In the rows, zero is written as 128.
The rows below come in pairs that one turn or mirror swaps. Which row does each named row swap with?
Vad: [ 91 147 135 132 147 122 150 111  83 131 122 121 151 136  88 119 155  80
 144 131 130 116 107 119 127 102 116 119 139 140 107]
Zum: [133 115 116 137  95 135 121 107 149 137 155 158 105 157 128 104 142 110
 127 139 176 131 178 163 132 129 109 114 127 115  91]
Vaso: [121 140 171 140 173 141 119 140 125 125 145  94  99 126 103 135 125 154
 151 144 125 105  90 117 131 124 150 100 150 151 103]
povo: [133 156 146 116 170 158 127 136 127 116 117 146 137 125 143 129  83 128
 134 115 166 132 123 165 151  95 139 109 142 103 142]
tob: [145 133 105 147 127 126 107 106 106 158 139 154 175  97 130 126 117 138
 145 133 153 150 110 120 136 154  95 133  89 147 143]
limi: [144 140 110 146 119 135 108 114  98 154 139 158 174  99 126 129 116 141
 142 114 161 153 114 130 131 146  93 130 101 143 144]
rilab: [122 131 128 127 136 179  95 171 119 135 109 121 149 124 172 149 141 148
 114 142 116 147 160 110 145 164 155 112 123 126 132]
tigi: [125 113 114 137  83 148 132 124 152 132 145 163  98 159 138 103 138 115
 123 155 181 119 177 149 126 123 117 119 127 123 103]
nekan: [141 146 143 118 156 152 132 130 119 110 122 148 128 128 149 125  79 123
 130 122 154 132 129 163 143  79 130 110 148  92 149]
fof: [174 109 123 120 108 101 126 152 162 129 116 130 119 116 119 111 174 156
 162 108 155 112 127 127 114 147 151 128 149 134 139]
fofes: [ 95 148 140 144 145 111 154 110  79 134 118 125 148 144  95 138 147  92
 138 140 113 116 115 116 131  97 124 100 127 127  95]
feda: [131 108 128 132 140 123 128 103 153 120 114 123 135 111 146 142  97 127
 108  88 102 147 115  75 135 145 152 130 115 105 121]
rebi: [122 128 122 133 149 171 102 164 113 138 103 131 158 136 180 145 137 153
 103 142 123 140 140 102 144 168 157 121 130 132 119]
vumut: [119 129 133 134 158 176  89 170 115 142 101 128 146 129 180 124 140 144
 113 132 134 136 159 106 130 163 159 132 126 119 121]
dezo: [174 110 117 124 104 104 124 155 163 124 118 146 114 114 126 108 180 148
 154 123 161 116 130 126 113 149 155 137 141 142 129]
Lukuf: [146 124 124 112 121 103 120 133 150 141 130 118 150 154 116 103 148 144
  91 132 135  97 126 113 114 132 208 132 117 109 147]
zug: [152 137 121 122 114 106 117 141 151 136 122 129 147 158 120 101 148 121
  95 124 118 100 131 111 118 139 201 140 110  95 154]
Vagum: [125 150 139 121 159 150 114 128 129 118 113 158 132 125 158 132  71 138
 125 126 145 131 128 164 151  95 136 121 156  98 145]
zet: [122 135 166 142 169 151 117 146 125 122 148  97 107 122 103 129 117 155
 162 153 133 106  90 124 130 131 149 113 146 148 115]
Pire: [147 137 113 124 120 112 129 128 153 150 122 122 152 161 118 103 149 138
  93 134 120 110 116 103 125 133 193 144 121  94 162]
nupo: [147 123 127 111 114 110 116 137 154 137 116 124 141 149 127 106 146 131
  90 133 123  89 129 127 125 138 197 137 122  90 162]
fuleg: [121 120 185 122 112 132 125 144 127 180 169  79 126 134 158 125 104 124
 111 138 114 122 130  99 123 124 145 112 127 156 107]
revuv: [138 133 127 138 141 176 105 170 116 133 104 137 152 120 180 144 138 136
 100 143 136 141 149 106 132 164 167 115 140 113 112]
Tefo: [130 130 173 135 119 153 117 149 128 182 175  79 115 131 154 133 104 114
 118 133 109 126 134 112 105 129 158 100 119 157 106]
Nereb: [133 145 138 119 157 167 119 132 125 109 122 151 133 125 154 131  77 136
 118 126 163 127 130 166 160  90 133  98 152 107 142]
Kupus: [117 105 116 145  97 139 124 119 156 139 142 151 100 155 141 108 154 100
 121 153 172 118 182 156 129 124 113 120 124 120 106]
rulan: [136 127 186 135 120 156 109 160 135 172 166  86 125 127 166 118 105 121
 112 129 111 122 136 100 106 123 147 115 129 152 107]
zaz: [136 111 179 130 121 141 101 148 123 188 161  86 111 134 144 112 117 129
 114 136 116 119 133  98 111 125 145 108 131 155 104]
Saz: [155 126 102 152 119 120 110 117 116 165 146 165 175 106 125 131 108 136
 145 129 153 153 113 133 139 155 102 133 108 151 136]
Dafur: [133 155 140 118 157 158 119 128 136 108 118 147 138 123 153 135  77 129
 128 124 164 134 136 162 151  86 132 108 153  99 138]
zom: [148 123 136 108 111 107 121 134 145 144 123 127 151 164 116 100 150 145
  92 131 130 102 137  96 128 145 195 140 123  89 153]
tabag: [147 119 131 111 115 118 115 126 151 145 116 117 130 152 128  96 142 138
  80 146 126 103 128 107 123 134 203 143 133  97 164]
Dib: [138 151 139 127 159 147 124 134 128 114 120 153 126 135 152 128  76 127
 132 122 157 132 134 165 144  93 137 110 151  92 149]
tivi: [123 134 126 131 139 185  98 165 116 139 103 127 148 122 183 136 124 149
 103 128 139 137 160 116 133 165 157 121 136 123 129]
zakil: [ 80 151 131 145 133 121 149 113  76 128 129 131 149 139  91 121 140  94
 122 135 129 113  97 106 118  98 126 107 124 131 107]
Bofi: [132 109 121 142  87 137 117 127 150 135 147 162 105 164 135  91 155 120
 120 142 179 109 171 157 126 125 123 119 125 116 104]
diz: [126 132 171 144 167 144 121 144 132 121 140  98 104 123 103 128 128 160
 147 158 132 107  93 116 128 130 145 103 149 156 100]
valal: [137 115 185 117 108 142 112 142 118 171 150  79 127 111 148 113 110 116
 102 143 109 119 120  95 109 129 155 114 129 156 120]
Suri: [148 121 128 110 122 115 120 143 148 163 114 125 134 141 117 103 136 145
  82 131 120 112 132 109 119 136 200 138 116  98 160]
Mubir: [124 115 121 133  89 136 129 121 157 137 136 159  94 151 131 101 155 106
 133 144 167 125 180 155 149 128 122 123 116 110  94]
gudu: [125 142 147 125 160 184 100 160 111 123 107 125 144 127 182 148 130 138
 109 126 136 146 147 107 134 155 165 114 142 121 126]
poza: [125 110 110 137 106 145 128 116 160 136 145 153 106 145 119 101 144 104
 133 161 173 120 178 158 146 128 116 133 138 122 105]
Gim: [171 108 111 125 105 108 138 153 169 121 114 134 126 109 125 111 167 148
 150 106 170 109 123 125 115 142 148 134 151 144 139]
nani: [125 107 118 142 107 139 128 129 149 142 146 158  98 162 124  88 158 113
 135 144 165 119 179 156 137 133 110 116 120 119  90]
kotar: [124 136 172 138 167 143 125 146 139 123 137  97  98 129 110 137 130 152
 157 153 134 100  94 126 132 129 147  99 145 156 102]
Meb: [ 89 153 129 134 147 109 152 114  80 120 133 127 150 154 104 119 147  96
 128 137 125 114 111 136 130  96 112  97 124 130 103]
Mufe: [122 115 122 148  93 144 124 122 151 136 150 165 106 164 137 103 149 107
 121 138 170 125 177 164 137 119 123 118 121 112  89]
firo: [150 123 112 159 120 130 106 111  99 160 136 170 175  96 134 122 115 132
 139 118 156 144 111 141 130 151 108 129  99 146 126]
Vis: [137  97 103 137 122 125 111 120 161 130 128 129 135 110 133 140  98 130
 102  99 102 153 108  77 151 151 141 133 113 118 137]
bamov: [ 94 141 146 145 134 121 151 116  86 133 138 112 146 151  97 127 144 100
 131 139 125 116  89 120 116  92 119  92 130 132 100]
muru: [ 90 141 141 135 129 123 150 107  79 138 123 118 161 165 103 129 148  96
 134 124 118 111 110 121 130 105 109 100 128 124 103]
fut: [104 154 137 134 139 129 170 111  82 137 133 122 132 147  85 126 155  96
 118 120 108 110 106 127 111  97 128 119 122 137  95]
met: [129  98 126 122 131 141 117 117 151 119 133 118 131 112 140 137  94 133
 110  81 113 162 112  75 140 147 148 123 120 101 126]
belo: [133 109 107 135  97 152 132 132 162 130 150 153 103 154 132  92 141 122
 131 136 169 118 180 156 116 138 117 125 124 117  91]
som: [129 113 116 129 129 137 119 113 150 125 123 114 117 116 139 146  92 126
 112  88 106 153 101  79 150 133 138 137 103 112 130]
fara: [122 112 120 140  87 129 137 131 141 129 158 163  98 151 128  94 142 114
 119 150 174 125 179 155 133 135 122 114 129 122  92]
lifo: [143 123 136 105 122 110 124 141 157 140 117 122 144 162 120  96 156 135
  90 140 127 114 115 116 122 124 192 138 129  93 146]
zote: [ 86 154 124 140 142 124 159 121  88 126 126 111 148 150  89 127 143 109
 130 124 118 113 102 120 115  99 119 106 129 136 104]
voso: [ 88 143 130 125 133 123 151 123  75 130 118 115 144 145  90 125 149  99
 126 141 132 118 105 106 138 108 104 114 130 123  87]
rak: [130 105 114 125 130 134 132 112 146 119 126 113 151 110 133 145  81 130
 106 101 103 153 101  85 136 141 144 137 113 110 138]
nozel: [115 142 169 144 174 142 108 139 137 122 140 102 102 126 105 131 124 166
 149 147 130 107  98 129 132 132 151 108 147 150 101]
bifik: [146 140 114 153 118 129 103 105 106 165 139 160 180  99 122 127 123 137
 130 138 159 142 108 138 137 152 100 132  99 154 130]
Vukep: [148 139 114 152 120 126 108 113 110 161 140 156 181 103 124 129 119 130
 142 129 157 150 107 133 133 157 102 116  93 155 132]
Kilu: [129 102 116 124 100 140 141 124 141 137 134 150  94 158 134 101 144 114
 122 149 176 125 174 142 143 131 109 132 136 103  80]
kol: [172 101 118 121 115 100 138 152 163 117 121 141 126 110 125 108 177 147
 155 110 159 120 127 124 112 138 153 120 139 145 139]
geg: [138 117 189 120 127 145 115 147 131 175 151  88 130 122 145 128 102 124
 102 138 106 133 130 108 103 128 163 120 119 158 108]
Fekos: [143 124 109 145 114 124 102 104  99 153 142 166 182  96 134 127 119 138
 133 120 151 147 104 127 132 154 106 134  99 147 139]
furur: [163 103 124 123 105 103 127 155 157 122 115 141 115 107 121 103 181 156
 153 114 159 118 121 122 108 137 151 131 149 137 138]
gatu: [ 83 146 141 142 141 121 142 105  88 121 125 121 151 154  86 131 154  86
 125 139 121 114 111 121 119  97 116  99 124 126 113]
Budi: [136 150 131 124 159 163 122 129 125 117 120 151 130 132 144 137  79 132
 130 120 155 140 124 175 155  83 136 104 140 105 148]
bup: [135 121 181 125 117 142 114 135 118 186 167  79 124 122 148 131 114 115
 115 137 111 114 125 108 107 130 148 103 124 159 117]
ferov: [120 100 121 135  89 144 130 118 157 141 145 159 111 166 144 102 148 112
 132 146 163 111 171 161 140 134 112 121 123 106  95]
Vado: [138 118 120 133  96 152 136 132 145 144 154 160  92 148 118  99 157 116
 115 148 153 115 178 167 123 129 130 138 123 118  90]
moz: [133 115 176 121 116 134 108 156 125 171 170  80 123 125 150 122 106 135
 121 136 117 113 137 112 106 119 166 110 122 166 109]
pez: [132 103 114 126 126 137 129 111 167 129 124 108 140 117 125 147  95 125
 105 100 101 165 107  77 141 126 145 122 120 113 125]
kera: [ 87 154 137 141 132 111 160 111  72 119 129 121 138 159  89 124 144 107
 119 136 130 125 113 121 126 103 121 102 130 137 100]
Gir: [ 89 142 134 148 136 119 149 110  74 136 135 130 150 158  98 130 152  92
 125 131 118 120 109 119 125  91 115  98 116 130 100]
kobif: [137 153 132 127 163 156 131 130 129 108 126 153 135 127 148 131  69 135
 119 130 164 130 123 168 154 100 129 114 143 105 139]
bufin: [160 103 123 130 108  96 129 149 162 126 122 142 116 114 113 116 180 147
 163 111 157 110 124 122 110 142 152 132 152 135 135]
Zolo: [122 133 172 137 173 132 120 145 136 126 137  92 113 122 105 136 127 159
 162 149 127  98  93 128 127 141 151 103 149 154 103]
bol: [153 129 116 135 118 141 117 103 105 158 138 160 182 100 129 125 116 134
 140 124 158 148 112 125 136 159 105 114  91 149 142]
gimeb: [ 90 149 136 136 143 111 154 115  94 123 124 121 144 156  86 126 153  99
 134 130 121 124 109 127 123  94 115 101 133 130  89]

kobif pairs with limi
gudu pairs with Vis
geg pairs with Suri
rak pairs with tivi

